In the data rows, the value 128 means zero.
Here is a table of points, one per row:
[138 143 124 112 120 132 116 127 156 143 127 114 146  98  97 110 116 140 124 126 134 130 107 150 151 135 127 125 134 128 107 108 118 159 145 100 144 118  91 177 110 141 161 125 147 124 138 177 197 153 135]
[132 115 124 121 136 125 165  75 155 129  92 119 140 122 151 148 105  86 120 128 109 129 158  82 151 116 143 160  93 144 146  90  94 110 162 122 145 161 136 122 156 127 126  91 123 150 115  98 105 128 146]
[ 85  92 157 186 145 112  55 134 141 122 161 130 143 185 104 143 117 191  83 118 131 114 106 155 129 160 111 135 157 124 116 127 146 151 110 120 105 101 133 133 145  93  76 184 115 115 110 114 114 131 122]
[128 124 146 109 143 174 127 202 162 164 255 130 173  75 146  88 134 240 114 142 205 134  90  50  59  81 117 206  33  55 225 113  80 152  73  43 176 109  11 198 130 102  98 208 186  20  36  66 131 110 140]
[135 143 137  95 123 123  91 153 144 156 137 132 140 127 147 144 136 132 137 102 120 115  99 143 111 137 106 152 168 105 119 123 151 145 153 102 114  94 124 136 113 110 133 154 119 137 162 150 170 118 119]
[123 149 127 115  91  89 111 144 144 154 125 121 117 121 146 120 107 132 161 143 132 147 101 146 115 111 114 121 152  96 139 175 155 114 138  89 120 136 103 172 133 165 201 101 175 117 134 174 172 131 123]
[154 130 149 127 164 124  71 168 167  78 192 126 129 153 127 123 127 215 152  93 133  82  97 204  94 177 130 111 163  80 112  80 174 182 114  47  83  97 159 150 167 134 157 143 150 118 119 123 165 119 129]
[146 146 112 132 126  99 124 159 153 111 174 145 135 136 148 127 160 175 145 118 140  78  92 149  93 150 117 126 174 115 105 100 162 135 159  90  55  70 108 156 144 165 170 142 151 110  86 142 187 149  89]
[112 110 135 128 153 157 116 147  82 151 121 126 112 129  77 150 138 108 119  70 178 135 134 105 119 119 125 145 159 155 125 133 116 144 143 144 144 145 104 112 155 129  92 136 100 145 150 122  81 115 140]
[194 162 106  75 100  92 140 102 141 163 125  84 125 102 138  77  64 109 118 169  78 125 124 102  98  86 156  70  82 145 101 199 113 111 126 185 149 139 132 208 111 151 161  80 150 143 130 134 174 126 143]
[140 154 152 172 165 179 177 159 115 100 118 202  89 112 164  80 179 112 143 101 108 141 186 102 115 163 156 109 138  88 209  72  94  82 104  77 132 123 181  45 134 166 148  44 179 138  98 127 132 198 101]
[123 113 116 105 130 145 148 135 125 164 115 126 152 143 103 140 121 144 125 105 132 115 107 148 138 152 120 155 137 127 111 136 158 113 135 127 122 118 125 128 145 122 122 173 119 103 147 109 105 111 139]
[122 117 121  70 117 106 135  86 148 151 106 111 128 111 149  98 122 107 125 149 143 130 119 100 127 109 138 144  98 163 148 149 137 132 158 157 139 160 136 152  76 123 164  96 120 162 131 143 138 106 139]
[ 98 146  99 126 134 142 181 127 121 140  91 110 124 135 114 150 137 109 121 135 135 111 134 114 125 108 127 144 120 113 167 119  79 115 149 140 150 147  93  97 120  87 116 109 135 155 177 151  73 154 169]
[159 109 142 143 148  85  88 150 151 102 157 125 139 164 141 164 153 181 151  81 147  96 105 192 125 189 131 120 167 103 123  94 161 164  87 100  76  88 148 145 140 116 111 182 131  95 118  94 146 121 111]
[171  91 115 241 152  55  92 178 163  26  42 213  60  71 132 128  96 121 125 151  63  94 190 115 106 125 124 214  68  70 107  87 106 154 156 138 236 141 135 129  60 208 192 130  64  61 135 189  25 173   0]
[ 98 133 117 116 119 147 149 104 102 135 100 127 135  97 122 149 134 125 108 105 161 127 101 148 134  99 124 146 132 108 128 147 120 113 148 129 133 118 106 129 135 100 109 108  95 131 166 152 120 102 137]
[ 85 113 132 170 132 134 127 133 103 105 156 121 111 151  40 136 123 145  90 117 155 143 145 151 145 124 106  93 140 148 128 157 129 121  98 134 114 117 119 109 130  89  83 215  81 107 130  77  88 110  95]
[136 156 131  65  92 112 135 103 130 150  97 111 120  85 156 134 109 129 119 169 112 130 119  97 109 109 120 132 127 110 120 169 131 133 153 149 134 162 117 133  97 142 148  95 118 103 137 142 159  99 144]
[157 117 140  95 109  95 124 135 128 127 145 137 113 128 117 160 139 154 165  96 125 130 110 157 109 149 120 143 172 115 117 107 147 174 131  82 139  86 124 151 152 127 167 136 152 100 125 145 151 136 149]
[134 163 114 168 160 167 168 164  77 147 131 178 130 107 106 103 135  98 177 137 166 153 200 119 122 143 145  92 171  84 146  71  80  81  86 125 153 144 126  52 122 144 160 108 121 165 127 123 139 170 109]
[193  97 139  99 123  79 136  73 137 141 132  98 167 123 210  47  78 127 164 124  76  98 144  88 154  69 104  72  84 182  87 200 110 144 140 191 147 156 162 178 112 156 121 101 177 124 115 109 142  95 140]
[123 123 152  99  66 106 156 126 127 155 107 113 140 109 141 125 117 146 120 142 146 156 102  99 135 133 130 126 103 131 128 119 151 106 146 170 158 151  96 159 144 149 155 106 130 130 160 131 156 127 128]
[ 98 123  96 131 119 159 118 125  75 179 106 110 161 177  92 146 155 160 127 113 152 151 182 128 120 140 150 130 134 128 136 137 107 127 128 155 116 109 129 116 119 107 112 163 101 140 156 136  95 135 137]
[166 115 173 194 162 140 151  77 177  81 108 107 137 131 231  96 145 104 144 115  36  62 148 100  90 113 100 159  91 180 101  80  75 142 110 108 102 174 218 119 129 141  64  90 174 165  80  68  94 158 127]
[ 76 126 113 163 150 139  74 127  87  92 164 133 140 186  89 174 138 133  94 143 125 161  88 153 164 162 108 131 138 170 131 133 149 135 105 132 105 120 111 110 139 116  71 164  87 105 135 106  53 127 117]
[124 126 115 131 133 185 133 101 130 120  70 147 140 109 132 142 166 107 137 118 137 139 155  95 125 127 135 130 110 129 151 120  95 106 128 137 131 142 118  83 136 125 147 103 107 156 167 135  85 148 131]
[ 98  92 131  79 151 147 145 101 142 150 105 109 103 127 108 176 115 109 139 128 146 126 109 112 109 138 113 143 118 117 138 135 107  80 150 158 153 123 100 129 100 121 107 134 111 144 137 145 132 128 141]
[189 114 140 157 158  94 143  68 139  98  91 121 167 127 222  81 116 113 118 156  64  90 183 126  89  91  68 130  77 175 124 124 102 167 143 129 132 152 147 158 156 115  80  94 163 169  97  73 105 138 136]
[143 117 156 131 129 147 157  67 131 150  71 108  98 113 180 140 139 111 124 150 109 134 149 106 127  98 127 169 110 151 121 116  82 116 130 130 123 135 105 117 127 122 132  94 129 148 150 123  99 104 121]
[ 97  93 122 117 140 154 158 117 118 146  87 163 117 141 114 126 138  80 119 128 148 145 141 118 143 146 138 139 125 117 119 118  89 131 139 131 114 138  87 117 128 116 119  82  98 148 155 125 111 130 152]
[126 188 129 150  91 209 122  24 196 161 194 158  17 169 191 134 137 107 185 159 103  54 198 133 157  70 241 136 156 104 106 118 255  74 163 118 188 201  34 241 148 174 130 157  45  91 174  92 159 164 249]
[ 77 129 109 179 139 127  85 147  89 116 144 151 119 176  82 173 137 159  89 112 150 164 113 128 150  99  95 110 109 152 106 129 153 154  70 153  94 113 138 119 122  81  90 179 103  99 136  92  74 119 125]
[141 126 116 240  76 114 102 140 130  49 226  72  25 183 142 157 168 102  10 243   7 205   4  64 236 112 135 105  80  80 173 154 210 169  76 110 182 162 135  74  51 145 129 115 150  68  49 131 214 101   0]
[118  97 124 168 138 132  98 159  91 131 159 123 136 169  90 175 143 151 102 130 152 156  97 148 147 137 107 105 109 139  97 124 129 127 119 110  89 118 142 119 131  85  71 182  81 113 136 125  76 130 126]
[136  97 168  32  75 135 150 159 158 161 120 185 165  98  96 178 152  84  55 140 175  16 172 175  15 116 194  79  47 180  81 142 175 153 104 161 139 233  91 107 154 128 182 139 208 102  91 255 169  38 116]
[112 161 123  88 106 127 130 102 123 140  97 110 133 118 121 132 121 108 131 117 113 129 114 126 140 142 128 172 101 125 110 183 137 123 137 146 152 117  91 136 139 106 152 129 107 142 117 146 127 139 126]
[140 185  97 160 104 160  83 194  39 123 207 198 152  78  83  38  93 110 164 112 171 192 237 150 140 134 144   0 212 159 167 143  96  99  25 211 131 121 187 142 108 145 111 141 149 109  67 163  96 149 136]
[118 126 141 109 118 150 172 114 131 139  82 128 119 123 120 136  95 104 131 158 144  87 128  93 139 118 147 156 113 136 145 162 115 143 157 136 142 144 104 112 120 127 121 103 135 144 175 119 123 130 121]
[107 127 116 135 130 141 124 171  92 140 115 140 113 130  63 138 144 150 132 129 177 132 172 149 153 138 118 120 143 159 120 136 104 106 114 152 138 114 143 110 133  90  91 131 120 140 125  98  78 124 149]
[158 130 138  89 116  92 111 153 162 106 155 118 129 104 146 118 118 162 149 138 141 131  97 163 128 132 155 142 145 123 120 114 164 132 134  96 104  79 124 135 137 186 166 154 151 118 129 163 194 136 136]
These points spread out most along one direction. Take the direction at right angles to it along which they spread out most. Then take the direction at right angles to both along which they spread out most. Go by this last direction. For each point below, how far along it does it lie, from 0 to 99? 50 is the average, and the first point above lies past it. One standard deviation of the points above along it is 16.
[143 117 156 131 129 147 157  67 131 150  71 108  98 113 180 140 139 111 124 150 109 134 149 106 127  98 127 169 110 151 121 116  82 116 130 130 123 135 105 117 127 122 132  94 129 148 150 123  99 104 121] 43
[159 109 142 143 148  85  88 150 151 102 157 125 139 164 141 164 153 181 151  81 147  96 105 192 125 189 131 120 167 103 123  94 161 164  87 100  76  88 148 145 140 116 111 182 131  95 118  94 146 121 111] 55
[157 117 140  95 109  95 124 135 128 127 145 137 113 128 117 160 139 154 165  96 125 130 110 157 109 149 120 143 172 115 117 107 147 174 131  82 139  86 124 151 152 127 167 136 152 100 125 145 151 136 149] 62
[146 146 112 132 126  99 124 159 153 111 174 145 135 136 148 127 160 175 145 118 140  78  92 149  93 150 117 126 174 115 105 100 162 135 159  90  55  70 108 156 144 165 170 142 151 110  86 142 187 149  89] 59
[135 143 137  95 123 123  91 153 144 156 137 132 140 127 147 144 136 132 137 102 120 115  99 143 111 137 106 152 168 105 119 123 151 145 153 102 114  94 124 136 113 110 133 154 119 137 162 150 170 118 119] 62
[112 110 135 128 153 157 116 147  82 151 121 126 112 129  77 150 138 108 119  70 178 135 134 105 119 119 125 145 159 155 125 133 116 144 143 144 144 145 104 112 155 129  92 136 100 145 150 122  81 115 140] 58
[ 98 123  96 131 119 159 118 125  75 179 106 110 161 177  92 146 155 160 127 113 152 151 182 128 120 140 150 130 134 128 136 137 107 127 128 155 116 109 129 116 119 107 112 163 101 140 156 136  95 135 137] 59
[126 188 129 150  91 209 122  24 196 161 194 158  17 169 191 134 137 107 185 159 103  54 198 133 157  70 241 136 156 104 106 118 255  74 163 118 188 201  34 241 148 174 130 157  45  91 174  92 159 164 249] 69
[107 127 116 135 130 141 124 171  92 140 115 140 113 130  63 138 144 150 132 129 177 132 172 149 153 138 118 120 143 159 120 136 104 106 114 152 138 114 143 110 133  90  91 131 120 140 125  98  78 124 149] 54
[124 126 115 131 133 185 133 101 130 120  70 147 140 109 132 142 166 107 137 118 137 139 155  95 125 127 135 130 110 129 151 120  95 106 128 137 131 142 118  83 136 125 147 103 107 156 167 135  85 148 131] 46
[112 161 123  88 106 127 130 102 123 140  97 110 133 118 121 132 121 108 131 117 113 129 114 126 140 142 128 172 101 125 110 183 137 123 137 146 152 117  91 136 139 106 152 129 107 142 117 146 127 139 126] 57
